In the data rows, 128 means zero.
Here are some points, each followed by its number:
[ 92 131 147 125 138 163 118 170 178 190 198 135 146 106 111 168 163 184
 156 156 127 139 125] 0
[154 143 186 134 156  91 144  90 107  83 103 119 141 115 132 150 115 122
  98 107 142 140 127] 1
[129 117 132 141 115 145 127 170 116 152 152 130 134 121 127 120 112  90
 106 122 140 159 133] 2
[125 142 146 109 173 160 119 194 171 190 157 149 139 103  96 133 128 148
 124 131 104 138 114] 3
[145 158 119 128  98 131  78 102  93  79 108 114 109 179 151 149 151 116
 130 110 108 108  69] 4
[145 147 145 144 165 120 138 171 135 154 159 140 136 117 115 132 144 122
 131 126 130 141 123] 5
[154 103 124 150 139 127 121 132 182 163 124 115 102 116 109 113 140 115
 115 158 152 167 170] 6
[132 114  84  90 114  87 123 118 138 104 103 143  95 125 131 137 115 105
 136 153 135 106 121] 7
[111 127 116  91 126 133 139 156 149 151 143 157 133 138 149 146 144 102
 120 134  98 100 117] 8
[ 95 104 137 159 133 130 107  76  85 109 116 115 144 179 141 110 125 178
 139 125 137 147 127] 9
[116 137 138 136 106  94 162 106 127 105 123 154 131  97  79 132  84 157
  94 108  98  96 119] 10
[138 158 132 140 157 141  96 174 160 133 121 111 133  83 103 133 185 152
 183 168 113 150 142] 11
[121 120 133 113 161 146 137 140 141 139 127 127 124  98 126 105 131 152
 150 178 147 129  99] 12
New points follow, each followed by the numbers of its two nearest points above by angle, nearest first.
[166 117 154 165 163 114 116 141 173 122 123 101 112 133 123 131 131 129
 138 136 181 179 156] 6 11
[101 109 132 148 125 137 118 106  93 125 131 121 140 155 145 112 119 137
 123 122 146 155 131] 9 2
[110  81 100 101  98 100 129  90 103 112  96 112 104 131 143 122  89 117
 127 133  98 107  93] 7 4
[137 136 111  71  96 130 114 158 106 136 129 140 152 130 101 117 131  91
 142 147 167 151 142] 2 7
[133 153 153 132 105 130 112 106 130 128 132 110  94 142 139 168 170 133
 135 144 128  98 126] 4 11
[143 130  97  85 102 115 126 124 120 124 156 111 150 137 182 119 111 133
 150 144 133 129 126] 7 8
[114 179 148 138 166 114 140 110  86 140 136 158 141 124 109 142  83 128
 141 120 110  97 121] 10 1
[117 129 135 124 134 115 157 112 135 118 125 150 129  97  88 119 100 155
 116 139 124 103 108] 10 12
[156 132  87  76  83 100 133 100 102 114 160 108 143 140 204 112  86 102
 139 135 147 116 128] 7 4
[102 119 122 125 111  89 148 106 124 105 135 152 129 111 102 151  93 157
 101 122 101 114 112] 10 7
[136 139 140 139 128 154 138  99 152 139 106  97  95 166 171 124 143  97
 135 103 118  99 125] 4 8
